Here is a table of points, one per row:
tensor([ 1.252,  0.948, -1.486,  1.525,  0.255,  0.840, -0.889, -0.865,
         1.580,  0.103, -1.033,  0.391,  0.325, -0.418,  0.926, -1.280,
         1.206,  0.215,  0.796,  2.028, -1.298,  0.391, -0.122, -0.225])
tensor([ 0.788,  0.749, -0.579,  0.084, -0.272, -0.193, -0.078,  0.016,
         0.763, -0.576, -0.637,  1.467, -1.060, -1.404,  0.807, -1.388,
         0.798, -0.640,  0.450, -2.370,  1.334,  0.787, -0.043, -1.164])
tensor([ 0.999, -2.524, -0.547, -0.106,  0.732,  0.076,  0.970,  0.362,
         0.039,  0.593,  0.489,  0.689,  1.860,  2.530,  0.422,  0.485,
         1.831,  0.431, -0.063,  1.024,  0.184,  0.595, -1.492,  0.109])
tensor([-1.205,  0.129,  0.103, -1.663,  0.469, -1.960,  1.140, -1.425,
         0.853,  0.813,  0.184, -0.317, -0.374, -1.408, -0.941,  0.403,
         1.411, -0.304, -0.115,  0.014,  1.703, -0.087,  0.908,  1.903])
tensor([-0.465,  0.482,  0.922, -0.071,  0.210, -0.916, -0.858, -0.936,
         0.957, -2.073, -0.760, -1.559, -0.248,  0.757, -0.146,  0.431,
         0.606,  2.268, -0.396, -0.066,  0.169, -1.953, -0.365, -1.120])
tensor([ 0.858,  1.445, -0.544,  1.220,  0.587, -0.455,  0.848,  0.458,
        -0.196, -0.674,  0.951,  0.823,  0.618, -1.717, -0.767,  0.439,
         1.123,  1.137, -0.295,  1.463,  1.003, -0.811, -1.991,  0.090])
tensor([ 2.224,  0.937, -0.849, -1.412,  0.207, -0.109, -1.694, -0.907,
         0.318,  0.538,  0.121, -1.224,  0.098,  0.672, -2.361, -0.256,
        -0.987, -1.043,  0.812,  1.436, -1.404,  1.322,  0.025,  0.675])
tensor([ 0.304, -1.261,  2.602,  0.308,  0.851,  0.805, -2.124,  0.665,
         0.147, -1.050,  0.325, -1.668, -1.143, -0.983, -0.146, -0.488,
         1.574, -0.940, -0.803,  0.204,  0.330,  0.307, -2.161,  0.686])
tensor([-0.740,  0.078,  0.072, -0.999,  1.408,  0.663,  0.986, -0.791,
         0.187,  2.082, -1.013, -0.785, -0.529, -0.409,  2.340,  1.057,
         1.525, -1.615,  0.347,  1.517, -1.095,  0.574,  0.649, -1.410])
tensor([ 0.336, -0.215,  0.199, -0.444, -1.462, -0.404, -1.615, -0.167,
        -1.118, -0.799, -0.317,  1.294,  0.630, -0.195,  1.127,  1.950,
         0.695, -0.949, -1.131,  0.362, -0.452,  0.195,  1.187,  0.198])
tensor([ 0.642, -1.452,  1.164, -1.443, -0.544, -0.092,  0.701, -0.490,
         0.588, -0.192, -0.883,  0.487, -0.243, -0.014, -1.300, -0.481,
        -1.079, -0.038, -2.211, -0.217, -0.514,  0.780,  0.203, -0.939])
tensor([ 0.956, -0.983, -0.061,  0.131,  0.363,  0.131,  0.514,  0.692,
         2.412,  0.195, -0.343,  0.839,  0.386, -2.039, -0.954,  0.600,
         0.697, -0.447,  0.112, -1.145,  0.266, -0.129, -0.586,  0.947])
tensor([ 0.325,  0.325,  0.369,  0.337,  0.661,  0.862,  0.395, -1.657,
        -0.753,  0.589,  0.440,  0.309, -0.463,  1.217, -0.258, -0.069,
         0.833,  1.298,  0.174, -0.649,  0.583,  0.028,  1.742, -1.167])
tensor([ 1.200, -0.403, -0.531,  0.275,  1.164, -2.639, -0.370,  0.094,
        -2.065, -0.043,  0.216,  0.558, -0.160, -0.581,  1.756,  1.190,
        -0.203, -0.977,  2.579, -0.866, -0.503, -1.410,  0.032,  0.562])
tensor([-0.077, -0.573, -0.011,  0.097,  0.781,  0.473, -0.212,  0.109,
        -0.170, -0.839,  0.742, -0.493, -0.465,  0.362,  0.925, -0.536,
        -0.563,  0.173,  0.128,  1.517,  1.569,  0.155,  0.774, -0.098])
tensor([ 0.973,  0.175, -1.647, -1.183, -0.082, -0.695,  0.167,  1.157,
        -0.742,  0.053,  1.244, -2.050,  1.708,  0.448,  0.206, -1.163,
         0.931,  1.411, -0.358, -1.763, -0.546,  0.858,  0.657,  0.912])
tensor([ 0.127, -0.062,  0.181,  0.172,  0.268,  0.018, -0.255,  1.021,
        -1.513, -0.373, -1.148, -0.307,  1.093,  1.910,  0.328, -1.293,
        -0.685, -2.015, -1.087, -0.936, -2.162, -0.195, -0.616,  1.289])
tensor([-0.041, -0.118,  0.476,  0.383,  0.550,  0.585, -0.893,  0.031,
        -0.100,  0.244, -0.223,  0.581, -2.490,  0.257,  0.908, -0.667,
         0.647,  0.226, -1.105, -0.266,  1.662, -0.868,  0.471,  1.245])
tensor([ 0.720,  0.397,  2.381,  1.373,  0.739, -1.853,  1.070, -0.575,
        -1.002, -0.521,  0.342, -0.197, -1.413,  0.033, -0.131,  0.521,
        -1.933,  0.973,  1.648,  1.242, -0.320,  0.204, -0.567, -0.764])
tensor([-1.216, -0.001,  1.939, -1.160, -0.283,  0.196, -0.157,  0.898,
        -0.828,  1.151, -1.554,  0.731,  0.912,  0.633, -1.023,  0.833,
         0.534,  0.821,  1.331,  0.281,  1.569, -0.198, -1.015,  0.452])
tensor([ 1.667,  1.025,  0.677,  0.069, -2.624, -0.139,  1.458,  2.805,
         1.046, -0.348,  0.278, -1.517,  0.112,  1.076,  1.741, -0.297,
        -0.858, -0.363, -0.444,  0.471,  1.244,  0.330,  0.949, -1.001])
tensor([-1.944, -0.803, -0.834,  0.771, -0.125, -0.994,  1.045,  1.651,
         0.321,  0.783,  1.120, -0.343, -0.345, -0.301, -2.096,  0.567,
        -0.326,  0.038, -0.349, -0.533, -1.539,  0.975,  0.995, -1.918])
tensor([ 0.351,  1.433,  2.081, -0.871,  1.266,  0.373,  0.645,  0.021,
         0.346,  0.029,  1.257, -0.023,  1.382, -0.090, -0.029, -1.107,
         0.794,  0.713,  0.356, -0.163, -0.377, -0.969,  0.799,  0.937])
tensor([ 0.387, -1.917,  0.003, -0.171, -0.821, -0.276, -0.580,  0.097,
         1.530, -0.591, -0.831,  1.623, -0.052, -0.167,  0.683, -0.192,
        -1.720,  1.659,  0.912,  0.090, -0.142,  0.438,  2.080,  1.473])
tensor([-1.236,  0.420,  1.201,  0.956, -0.726, -0.297, -1.374, -0.722,
        -1.181,  1.468,  0.177, -0.006,  0.761, -1.828,  0.347, -1.916,
         0.381,  2.309, -0.117, -0.550, -1.288,  1.392, -0.675, -0.589])
tensor([-0.177, -1.313, -0.503, -0.430, -2.728, -1.104, -0.386,  0.939,
        -0.586, -0.191,  0.158,  0.681, -1.417, -0.231, -0.854, -0.827,
         1.187, -1.036,  0.576,  0.047,  0.127,  0.525,  0.038, -1.796])
tensor([-0.967,  2.099,  0.170,  0.850,  1.394, -1.316, -1.122, -1.055,
         1.258,  0.879,  0.079,  0.714,  0.696,  1.125,  1.021, -0.900,
         0.383, -0.910, -1.512, -1.001,  0.083, -0.784, -0.522, -1.162])
tensor([ 0.573,  0.502,  0.466,  0.629, -0.305, -0.968, -0.997,  1.176,
        -0.468,  0.698,  0.172,  0.072, -2.360, -0.269, -0.432, -0.734,
         1.465,  0.716, -0.528,  1.059, -1.205, -0.545,  0.155,  0.051])
tensor([-0.832, -0.590, -1.995,  0.728, -0.978,  0.903,  1.958, -0.544,
        -0.483,  1.231, -0.586, -0.678, -1.785,  0.448, -0.190, -0.110,
        -0.291,  0.827, -1.082,  0.167, -0.999, -2.509, -0.507,  1.453])
tensor([-1.308,  1.577,  0.058,  0.906, -1.369,  0.524,  0.041, -1.516,
        -1.036, -1.420, -1.379, -0.338,  0.609,  0.517, -0.298,  0.732,
        -0.504,  0.009, -0.019, -1.175, -0.035,  1.451, -1.299,  1.253])
tensor([ 1.291,  1.386, -0.200, -2.191,  0.817,  0.861,  1.672, -0.172,
        -1.092, -2.328, -0.285,  1.699, -1.115,  0.828, -1.084,  0.024,
         1.526,  0.625, -0.223, -0.691, -0.390,  0.856, -0.638, -0.854])
tensor([ 0.850, -0.445, -0.259,  2.056,  1.649,  0.043,  0.156,  0.327,
         0.187, -0.164, -2.189, -1.120, -0.255, -0.272, -1.816, -0.143,
         0.043, -0.742,  0.645, -1.564,  0.771, -0.648,  0.243, -1.349])
tensor([ 1.077, -0.120,  1.525,  2.381, -0.592,  1.385,  0.837,  0.365,
        -0.341,  0.607,  1.260, -0.050,  1.113, -0.321, -1.504,  1.219,
         0.803, -1.181,  0.031, -0.064, -0.624, -0.511,  2.117,  0.430])
tensor([-0.866, -0.823,  0.565, -1.067,  0.518,  0.376, -0.458, -0.260,
         1.123, -0.722,  3.425,  1.543, -0.056,  0.690, -0.097, -0.388,
        -1.261, -1.397, -0.554, -0.174, -1.348, -0.688, -0.741, -0.433])
Along one direction, these points spread out more than along any other. Take the direction at right angles to it along which they spread out most. Go by this last direction. How far along it is each point below, from 0 to 99? The average is 50, and the first point in the table lies past the average. One standard deviation of the points above along it is 16.
tensor([-0.065, -0.736,  0.180, -0.106, -2.103,  0.257,  0.939, -2.686,
         0.576,  0.163,  0.656, -1.348,  0.831, -0.845,  0.342, -0.557,
        -0.920, -1.177, -0.355,  0.192,  1.400,  0.643, -1.273, -1.115]) 46
tensor([-0.231,  1.190,  0.106, -0.608, -0.056,  3.197,  0.067,  0.612,
        -0.745, -0.004,  0.581,  0.723, -0.054, -1.574,  0.342,  0.232,
        -1.748, -0.086,  0.638,  0.033,  0.301, -1.242, -0.139, -0.433]) 48
tensor([-0.770,  1.109, -1.333, -1.077,  0.011,  0.365, -1.776,  0.831,
         0.441, -1.293,  0.789, -0.848,  0.764,  0.271, -1.085,  2.508,
        -0.083, -0.092, -0.005,  0.255, -0.502, -1.518,  0.070, -0.738]) 59
tensor([ 0.193,  1.063, -0.046,  1.196,  0.435, -0.636,  0.353,  0.638,
         0.666,  1.092,  0.642,  1.010, -0.840,  1.189, -0.654,  1.766,
        -1.303, -0.289, -0.873,  0.672,  0.410,  2.022, -0.936,  1.832]) 53
tensor([-0.806,  0.069, -0.161, -0.390,  0.346, -0.099, -0.118,  1.631,
         0.195,  0.406, -0.869,  1.160,  1.468, -1.295,  0.919,  0.708,
        -0.659,  1.612, -0.214,  0.564,  0.152, -0.390, -1.733, -1.091]) 47
tensor([ 0.498,  0.564, -0.108, -1.496, -0.639, -0.494,  0.541,  0.655,
         0.648,  1.453, -0.092, -0.418,  0.379,  1.589, -1.326, -2.055,
        -0.291, -1.163,  1.477,  0.569, -0.076, -1.898, -1.211,  0.660]) 62
tensor([ 2.001, -1.119, -1.243, -0.312,  0.456,  0.251, -0.713, -0.505,
        -1.232,  1.262,  1.707, -0.591, -0.216, -0.548, -0.293,  0.954,
        -1.504,  0.895, -1.241, -0.996,  0.896,  0.110, -0.920, -0.388]) 50
tensor([-1.888, -1.559, -1.062,  1.190, -0.785,  0.122,  0.104, -0.497,
        -1.049, -1.563,  1.530,  0.019,  0.645,  0.886, -0.338, -1.139,
         0.188, -0.652,  1.741,  1.166,  1.112,  0.300,  0.267,  0.288]) 47
tensor([-0.399, -0.039,  0.593, -0.186,  0.060,  0.605,  1.145, -0.177,
         0.738, -1.051,  0.321, -1.359, -1.214, -0.326,  1.901,  0.964,
         0.423,  0.146,  1.805, -1.277, -1.806,  1.165, -0.854,  1.266]) 55
tensor([ 0.193,  0.319,  0.462,  0.553,  1.216, -1.673,  2.048, -0.020,
        -0.598, -2.102, -0.563,  0.776,  0.804, -2.197, -0.031, -1.013,
        -0.575, -0.334, -1.533,  1.120, -1.250, -0.660,  0.396, -0.038]) 49
tensor([-1.383,  0.162, -1.320, -0.682,  2.227,  0.334, -0.508,  1.534,
        -1.011, -0.631, -0.463, -1.427, -0.287, -0.982, -0.413, -0.897,
        -0.525, -0.595, -0.580,  0.931,  1.361,  1.820,  0.991, -0.045]) 49
